In the data rows, 128 means zero.
The table, row by row:
[153 130 142 129 165 125 147  90 139 190   0 161 178 153   0 230  94 196
 103 197 130 180 152  72 123 204 131 106 157  99 114 158  94  51 154 255
 249 216 157  67 254   0 243 141 112 136 173  92 169 205 245]
[163 107 157 145 114  84  86  87 119 154  16 130 159 153  64 178  28 156
 165 183 128 127 178 196 185 175  61 106  89  96 101 141  77  82 114 109
 121  90 167 113 185  99 177 166  83 183 193 140 181 146 226]
[ 94 150 121 193   0 172 161 132  89 108 147 162 109 112 142  51 167  81
 151 134 177  77 119 209 133 148 162 129 172 114 146 163 117 178 151 165
 148 159 118 237  30 184  80 154 123 127 140 181 141 124 124]
[119 151  62  92  82 140 126 149 106  60 255 122  96 108 247  47 249  93
 171 109 149 134  93 121  81  58 172 147 130 123 116  73 145 163  99  51
  64 110  68 184  10 226  67 140 196 128  97 169  86  82   0]
[123 131 120  87 196 128 138 135 139 114 174 119 138 136 152 172 181 156
  90  91 127 150 115  43  80  93 148 125 144 156 124 113 162 123 123 147
 147 166 102  80 149  82 126 100 157  99  85  90  96 125  81]
[151 113 163 117 210 103 118  94 149 175   6 127 172 153  40 245  59 210
  91 143 116 154 166  81 142 170  89 100 125 126 119 153 117  72 141 194
 189 164 150  29 252   2 203 113 104 123 139  75 150 170 216]
[ 64 156 123 209  27 200 182 158 106 120 156 154  90  91 123  27 154  43
 125 115 134  58 101 200 129 143 174 142 177 135 173 173 140 201 170 159
 158 165 130 233  33 192  66 130  94  98 114 163 129 125 148]
[ 83 140 131 146 125 176 173 163 137 110 186 128 106 101 157  71 148  83
  89  78 118  97 100 108 108 114 171 144 169 164 164 143 165 180 147 144
 145 163 136 153  77 154  73  94 123  83  77 112 106 120 108]
[ 84 121 173 175 109 151 147 155 129 108 186 107  94 112 186  60  96  67
 112  51 111  43 113 179 157 101 119 148 144 188 181 152 182 208 149  65
  85  96 146 174  60 178  31  86  80  90  72 120 123  85 126]
[110 122 140 127 139 129 129 132 132  94 200 110 118 125 208 117 172 124
 113  72 125  99 114 132 119  81 121 143 123 164 146 121 160 166 133  79
  94 117 102 134  82 154  65  95 125 104  83 124 105  92  68]
[123 157  96 116 139 161 175 122 131 148  77 174 140 138  35 186 199 164
  97 183 144 210 118  26  56 164 201 121 176  92 122 141 105  77 144 255
 255 255 105  98 200  39 223 134 177 118 146 104 125 197 139]
[147 121  92  57 241 125 134 162 169 129 169 105 124 109 126 155 161 140
  79 100  88 194 108   0  69  99 162 139 127 136 113  91 158  99 104 143
 143 152 103  52 179  98 171  97 181  96  99  87  82 140  62]
[145  80 190 147 111  56  56 109 120 104 151  81 127 151 230 108  26 123
 168  74 126  37 167 255 225  93   4 121  48 165 137 113 136 164 112   0
   0   0 155 140  86 201  34 119  56 163 121 148 150  35 146]
[100 170  53 142   0 165 147 155  91  68 248 161  81 101 218  11 255  57
 188 143 168 128  84 175  84  90 205 146 149  98 120 100 110 173 108 111
  99 145  88 252   0 255  69 175 198 143 133 213 104 106  10]
[181 104 115   4 255  79 113 158 203 159 141  74 155 125 114 237 126 208
  44  85  59 232 110   0  60  83 132 131  98 163  99  72 181  62  99 142
 136 137 100   0 255  29 207  68 181  92  71  28  65 139  69]
[105 136 143 226  12 152 126 116  95 159  46 154 114 112  63  52  30  58
 179 192 139  62 136 255 207 194  99 136 134  91 149 188  75 151 153 131
 127 100 183 235  89 180 126 174  59 156 190 178 176 143 241]
[171 130  88  49 214 113 119 123 148 128 136 133 148 138 113 190 188 182
 120 158 120 219 116   8  71 110 161 117 118 113  86  80 123  65  97 165
 144 158 100  58 186  85 193 127 195 135 129 107 102 155  63]
[145 133 111 101 113 110 105 129 124 113 156 126 127 136 161 121 143 127
 159 136 138 137 134 147 131 111 119 124 106 109 112 105 116 125 114  84
  89  97 121 135 108 163 114 144 149 150 139 147 127 114  92]
[124 119 147 122 149 123 132 123 139 126 143 114 127 131 143 139 138 150
 119  91 125 119 131 118 131 116 114 128 131 155 141 130 143 144 138 126
 129 128 121 101 132 107 106 101 124 123 109 118 125 118 120]
[137 110 125  65 229 119 113 167 154 115 222  80 112 107 200 124 147 117
  96  67  90 145 109  45 102  70 136 145 105 168 128  86 175 139 102  60
  79  83 108  80 128 141 107  82 161  99  75  88  74 100  39]
[160 125 105  59 195  99 106 135 142 114 167 113 141 138 157 173 178 179
 130 124 122 195 119  46  84  91 138 125 107 128  98  83 132  78  88 116
 114 111 101  65 164 117 153 120 186 140 118 108 101 124  63]
[149 127 117 146  76 118 114 110 110 139  76 152 129 145  89 126 108 128
 167 193 148 139 141 179 148 160 121 117 114  82 104 138  87 107 112 148
 135 129 142 157 136 135 168 180 132 158 187 169 164 148 163]
[131 139 152 215  49 135 140  96 110 214   0 170 146 127   0 141   0 109
 146 243 132 122 161 230 209 255 106 116 137  60 121 194  41  87 162 237
 215 150 209 171 194  77 231 198  59 173 241 154 196 209 255]
[125 154  97 175   0 153 136  99  89 139  69 181 122 129  82  89 137  97
 192 222 169 133 134 215 151 180 147 127 132  58 107 143  60 110 128 176
 161 139 145 214  92 169 159 203 126 174 203 192 169 156 176]
[104 115 155 153  87 132 118 126 114  95 203 104 119 133 225  79 125 106
 132  66 136  56 132 193 157  81 103 132 121 169 160 129 168 191 137  31
  56  75 115 157  61 180  28  97  89 117  88 133 133  71  99]
[139  88 210 131 196  80  87 101 142 147  77  86 156 163 132 198  17 176
 103  78 109  80 173 164 182 134  32 113  93 175 146 143 158 134 149  57
  77  61 157  62 196  79 109  90  58 123 107  86 147  99 192]
Behind each row are 2 hidden switches, each 1 (on) or 0 (off), listed from the one that spreads the rows most. The rows also spread widely along 3 other directions, which tell nothing about the switches. In the first row of the table, all of them are off.
Rows drawn again from the table, each followed by whether each switch is on (1) or off (0), in that order:
[124 119 147 122 149 123 132 123 139 126 143 114 127 131 143 139 138 150
 119  91 125 119 131 118 131 116 114 128 131 155 141 130 143 144 138 126
 129 128 121 101 132 107 106 101 124 123 109 118 125 118 120] >> 0 0
[125 154  97 175   0 153 136  99  89 139  69 181 122 129  82  89 137  97
 192 222 169 133 134 215 151 180 147 127 132  58 107 143  60 110 128 176
 161 139 145 214  92 169 159 203 126 174 203 192 169 156 176] >> 1 0
[123 131 120  87 196 128 138 135 139 114 174 119 138 136 152 172 181 156
  90  91 127 150 115  43  80  93 148 125 144 156 124 113 162 123 123 147
 147 166 102  80 149  82 126 100 157  99  85  90  96 125  81] >> 0 0
[ 94 150 121 193   0 172 161 132  89 108 147 162 109 112 142  51 167  81
 151 134 177  77 119 209 133 148 162 129 172 114 146 163 117 178 151 165
 148 159 118 237  30 184  80 154 123 127 140 181 141 124 124] >> 0 0
[ 64 156 123 209  27 200 182 158 106 120 156 154  90  91 123  27 154  43
 125 115 134  58 101 200 129 143 174 142 177 135 173 173 140 201 170 159
 158 165 130 233  33 192  66 130  94  98 114 163 129 125 148] >> 0 1
[147 121  92  57 241 125 134 162 169 129 169 105 124 109 126 155 161 140
  79 100  88 194 108   0  69  99 162 139 127 136 113  91 158  99 104 143
 143 152 103  52 179  98 171  97 181  96  99  87  82 140  62] >> 1 1
[153 130 142 129 165 125 147  90 139 190   0 161 178 153   0 230  94 196
 103 197 130 180 152  72 123 204 131 106 157  99 114 158  94  51 154 255
 249 216 157  67 254   0 243 141 112 136 173  92 169 205 245] >> 0 0
[145  80 190 147 111  56  56 109 120 104 151  81 127 151 230 108  26 123
 168  74 126  37 167 255 225  93   4 121  48 165 137 113 136 164 112   0
   0   0 155 140  86 201  34 119  56 163 121 148 150  35 146] >> 1 0
[171 130  88  49 214 113 119 123 148 128 136 133 148 138 113 190 188 182
 120 158 120 219 116   8  71 110 161 117 118 113  86  80 123  65  97 165
 144 158 100  58 186  85 193 127 195 135 129 107 102 155  63] >> 1 0
[149 127 117 146  76 118 114 110 110 139  76 152 129 145  89 126 108 128
 167 193 148 139 141 179 148 160 121 117 114  82 104 138  87 107 112 148
 135 129 142 157 136 135 168 180 132 158 187 169 164 148 163] >> 1 0
[ 84 121 173 175 109 151 147 155 129 108 186 107  94 112 186  60  96  67
 112  51 111  43 113 179 157 101 119 148 144 188 181 152 182 208 149  65
  85  96 146 174  60 178  31  86  80  90  72 120 123  85 126] >> 0 1
[119 151  62  92  82 140 126 149 106  60 255 122  96 108 247  47 249  93
 171 109 149 134  93 121  81  58 172 147 130 123 116  73 145 163  99  51
  64 110  68 184  10 226  67 140 196 128  97 169  86  82   0] >> 1 0
[110 122 140 127 139 129 129 132 132  94 200 110 118 125 208 117 172 124
 113  72 125  99 114 132 119  81 121 143 123 164 146 121 160 166 133  79
  94 117 102 134  82 154  65  95 125 104  83 124 105  92  68] >> 0 0
[139  88 210 131 196  80  87 101 142 147  77  86 156 163 132 198  17 176
 103  78 109  80 173 164 182 134  32 113  93 175 146 143 158 134 149  57
  77  61 157  62 196  79 109  90  58 123 107  86 147  99 192] >> 0 0
[137 110 125  65 229 119 113 167 154 115 222  80 112 107 200 124 147 117
  96  67  90 145 109  45 102  70 136 145 105 168 128  86 175 139 102  60
  79  83 108  80 128 141 107  82 161  99  75  88  74 100  39] >> 1 1
[151 113 163 117 210 103 118  94 149 175   6 127 172 153  40 245  59 210
  91 143 116 154 166  81 142 170  89 100 125 126 119 153 117  72 141 194
 189 164 150  29 252   2 203 113 104 123 139  75 150 170 216] >> 0 0
[105 136 143 226  12 152 126 116  95 159  46 154 114 112  63  52  30  58
 179 192 139  62 136 255 207 194  99 136 134  91 149 188  75 151 153 131
 127 100 183 235  89 180 126 174  59 156 190 178 176 143 241] >> 1 1
[104 115 155 153  87 132 118 126 114  95 203 104 119 133 225  79 125 106
 132  66 136  56 132 193 157  81 103 132 121 169 160 129 168 191 137  31
  56  75 115 157  61 180  28  97  89 117  88 133 133  71  99] >> 0 0
[131 139 152 215  49 135 140  96 110 214   0 170 146 127   0 141   0 109
 146 243 132 122 161 230 209 255 106 116 137  60 121 194  41  87 162 237
 215 150 209 171 194  77 231 198  59 173 241 154 196 209 255] >> 1 1
[123 157  96 116 139 161 175 122 131 148  77 174 140 138  35 186 199 164
  97 183 144 210 118  26  56 164 201 121 176  92 122 141 105  77 144 255
 255 255 105  98 200  39 223 134 177 118 146 104 125 197 139] >> 0 0
[100 170  53 142   0 165 147 155  91  68 248 161  81 101 218  11 255  57
 188 143 168 128  84 175  84  90 205 146 149  98 120 100 110 173 108 111
  99 145  88 252   0 255  69 175 198 143 133 213 104 106  10] >> 1 0
[160 125 105  59 195  99 106 135 142 114 167 113 141 138 157 173 178 179
 130 124 122 195 119  46  84  91 138 125 107 128  98  83 132  78  88 116
 114 111 101  65 164 117 153 120 186 140 118 108 101 124  63] >> 1 0
[181 104 115   4 255  79 113 158 203 159 141  74 155 125 114 237 126 208
  44  85  59 232 110   0  60  83 132 131  98 163  99  72 181  62  99 142
 136 137 100   0 255  29 207  68 181  92  71  28  65 139  69] >> 1 1
[145 133 111 101 113 110 105 129 124 113 156 126 127 136 161 121 143 127
 159 136 138 137 134 147 131 111 119 124 106 109 112 105 116 125 114  84
  89  97 121 135 108 163 114 144 149 150 139 147 127 114  92] >> 1 0
[163 107 157 145 114  84  86  87 119 154  16 130 159 153  64 178  28 156
 165 183 128 127 178 196 185 175  61 106  89  96 101 141  77  82 114 109
 121  90 167 113 185  99 177 166  83 183 193 140 181 146 226] >> 1 0
[ 83 140 131 146 125 176 173 163 137 110 186 128 106 101 157  71 148  83
  89  78 118  97 100 108 108 114 171 144 169 164 164 143 165 180 147 144
 145 163 136 153  77 154  73  94 123  83  77 112 106 120 108] >> 0 1
